Turns in one plane each, and the order they were made in; the first pair answered
T (before -> after):
[ 21  27   4  10   8   3   8 -32  28  39  11  28 -22 -17  -2 -51  19 -47
  46  62 -58  31 -12 -25  -1  20 -56  67 -12 -39  40 -60 -51 -79  60  -1]  ->  [ 22   9 -10   1 -19   0   5 -41  23  35 -15  40 -16  -2  -4 -38  26 -79
  54  77 -12  22 -12 -32  17  20 -69  31 -33 -38  15 -35 -49 -73  59 -34]
[-14   8 -13 -23  22  -6 -18  10   7   0  11 -18   2   1 -13  -6   9  17
 -18 -11 -22 -16 -13   8  -7  13   5   9  32   5  24   4 -15  24 -13  20]  ->  [-18  17  -8 -13  22 -14 -18  -1   9   5   9 -17   2  -5 -15 -12  14   6
 -22  -4 -20  -2 -22  -3   1   1  -6  13  29  -4  17  16 -17  22  -8  13]
[ -3  -4 -22   1  14  -8  28  -7 -21  -6   4   2   0  28   8  28 -38  28
   4 -38  -4  29  20  -4  -2  47  17 -14  40   5  19 -29 -45   0  -5 -12]  ->  [-10  11 -17  14  22 -19  28 -12 -19   7  11  -2 -10  13   9  20 -32  26
  -7 -38 -22  42  17 -13   6  34   6   2  48   2  18 -26 -46   1   6  -6]
[ 27  51 -16  10 -28 -45 -35  24  -3  16 -29 -41  35  20 -19  33 -13   1
   0  29   9 -56   5 -23   3  18 -16 -85   0 -30 -10  51   5  43   6 -11]  ->  [ 37  37 -14  -7 -26 -34 -31  35  -2   4 -16 -46  41  25 -23  42 -19  20
   9  17   9 -64  16 -12 -20  39   5 -86   4 -25   4  31   4  37  -3   2]
B (before -> after):
[ 31 -51  15 -10  35  46  29 -18   5   6  -5   2 -17   7 -27  10   0  -4
  26  11  -1  13  12  55  30   0  14 -29  -8  19 -46 -39  15   8 -43 -16]  ->  [ 29 -30  31  -1  52  38  36 -12  12   3  14  -9 -26 -14 -25  -8  -1  22
  12   0 -43  29  14  56  15  -2  13  -1  13  12 -29 -50   9  13 -36   5]
[-23 -39   1  13   8  19  11   5   7   5   5  11   3  -8  10   0   4   3
  17  16 -17   3  12  48  -1  43  22   8  -6   3  21 -34   5 -29 -28  12]  ->  [-30   0   9  36  17  -4   7   2   7  16  13  -5  -8 -31  11 -19   2   5
  -3  14 -49  23  -1  29   4  17   5  31  12  -3  24 -23   3 -26 -16  21]
[ -3  22  17  15  -6 -25 -23  12  13 -23  44  -9 -25  -5  -4 -34  23  13
 -20  -6 -28  26   6 -22 -23 -25  -6   2  -7   3  10  11  -3   8  23   4]  ->  [ -4  11   8   6 -26 -22 -26   2  16 -19  19   5 -18  14  -7 -19  28 -20
 -14  20  13  29   0 -33  -4 -28 -18 -27 -22   9 -10  29   2  10  25 -15]
N (before -> after):
[ 25 -10  24 -37   1  35   8  22  24 -31   9  41  -3  16 -11  -4  -7  24
  45  22   4  25   3   9 -47  39  36  31   0   8 -12 -22  21 -32  22  10]  ->  [ 21 -21  13 -39 -17  44   1  12  20 -21  -8  45  -4  25 -10   2  -2  -5
  60  37  29  23   3  14 -25  38  26  13 -20  14 -23 -20  17 -31  19 -11]
[  1  -2 -21   0 -10 -17  -7   4  -7   2  -6   3 -30  -8  30  12   2 -18
  -1   6  -1  15   3   8  13  -1 -11  -3  -1  -9  -4   1  -9  -3  15 -28]  ->  [  4   9 -17   4  -3 -24  -5  11  -7  -1   0  -8 -32  -9  28   6   2  -3
  -4  -1 -17  20   2   3   5  -2 -13   8  11 -11   3   1  -8  -4  20 -22]
[ -3  20   6   8  -6 -27  10  13  -4  -7  14 -17  -2  -4   4 -15  22  -3
  -6 -14   1  18  10  -2  11 -14 -17   9  -2  -3 -22  24   5   1   2 -11]  ->  [ -1  16  10   6   1 -20  15  23  -3 -12  21 -15  -2   0   3 -11  18   9
  -6 -16  -7  10   9   0  -3  -6  -1  11   5  -3 -16  20   4   0   0  -1]
Then:
Each pair is 2 to 3 turns apart.
[-10   1 -13   6  10  19   6   3 -12   4  17  -5  -7   6   5 -21   0  15
   4 -13 -21   4   3  -3  -6  10  20  24  11 -27   2 -17  18  12  -8  23]  ->  [-13 -23 -21  -2 -10  38   4  -2 -17   7   7   4  -6  15   6  -6  -3  -4
  20   0   8  -8   3  11   6  15  17  -1  -6 -20  -8 -14  23  11 -14   7]  N, N
[  3  15   2   6 -15 -17  -8 -11  -2  17  -2  15   4   9  -9   4  12 -15
   2  11  12  -4  -5 -11   5  -7 -21  -2  -6  -5  -8   9  12  -7  14  -6]  ->  [  6  22   7   6   1 -26  -4   1  -5   4  15   5   7   5  -8   1   8  11
 -11   0 -13  -1  -6  -8 -12  -1  -6  10  13  -9   7   3  15  -5  14  12]  N, N
[  0   6   2 -15  24 -10  -2  42 -14  13  15 -21  33 -11  24  -3 -29  32
  -3  -8 -52 -22   4  16 -35  18  20  41  27  14  25 -42   1  -8  -3  42]  ->  [-22  38  -8  15  -6 -42 -24   1 -17  50 -18 -16  13 -21  24 -25  -4 -35
 -17  33 -27  12 -17 -24  30 -27 -36  31   8   6 -11   6   1   6  28  -8]  T, T
[-17  51  21  24  27 -58   8 -11 -12  -3  14 -32 -16 -41   1 -24   8  19
 -20 -14 -35  27 -22 -40  -8 -33 -21  44  40  -1   2   9  -5   4  29  10]  ->  [ -1 -35 -11 -33 -24   6   6 -20 -17 -21 -34   6  10  25  -2  33  10 -34
  38   7  85 -34   6  -2   4  10  -2 -50 -17  15 -27  16   0  -4 -14 -31]  B, B
[  9  21   6 -16  32   5   3  11  25  24  40  -4  45 -15 -10 -34 -15  60
   0 -19 -32 -22  -3  23 -22   9  19  29  55  -7  29 -46  11 -24  -6  38]  ->  [-12  53  -3  12  -6 -30 -25 -25  24  57   3  11  29 -25  -9 -52  12 -19
 -10  26  -2  10 -30 -21  49 -39 -45  15  29 -19  -9  12  13 -13  29 -22]  T, T
[-20   0 -37 -19 -49  -1  -7  15  -1  28 -13  17  23 -14  37 -70 -13 -62
  11  81  70   6   2  11  38 -20  37 -36 -46  -7  -8 -38  -8  26 -55 -59]  ->  [ -7 -19 -23 -36 -14  24  11  50   7   6  20   2  34 -19  39 -59 -36  10
  17  36  33 -12  19  52 -20  18  90  -6 -16  -5  28 -87 -11  11 -80  -5]  T, T
[ -9 -29  -5 -41   5  52 -11 -54   6  47 -21  12 -17   4   3 -18   2  16
   7  -4  46 -33   8  38  -9  -3   6 -37 -44 -61  11  -3  22 -45 -12  -8]  ->  [-10   5   9 -21  33  38  -1 -39   8  45  14  -8 -28 -27   3 -41  -7  56
 -20 -27 -20 -10   5  32 -27 -19  10  17 -12 -68  35 -21  18 -50   0  23]  T, B
[ 13 -14  -9 -29 -13   9  22  14   0 -35   6   0  21  37 -12  33   7  21
   4 -27  28 -16  13   0 -39  36  45 -22  -6  10   0  14  15   7 -26   2]  ->  [ -4  39  11  13  10 -33  21   3   2 -14  30 -21  -5  -2  -9  -5   8  32
 -34 -28 -39  21  -5 -25 -31  -7  15  36  21  -2   6  14   8  12  11  17]  B, T
[ 37  -2  -8 -18  41  24  -5   0 -31  59  44 -12 -25 -34  51 -40  11  47
   5 -35 -65  -6 -12  19  24 -41  28  71 -13 -30  26  -7   5  40  30  48]  ->  [ 31 -18 -33 -26  -5  22 -18 -31 -42  70  -4  13 -27  -6  47 -22  33 -39
  24  11  20  -8 -22  -1  79 -57  -6  15 -56 -29 -16  44   5  51  39 -12]  T, B
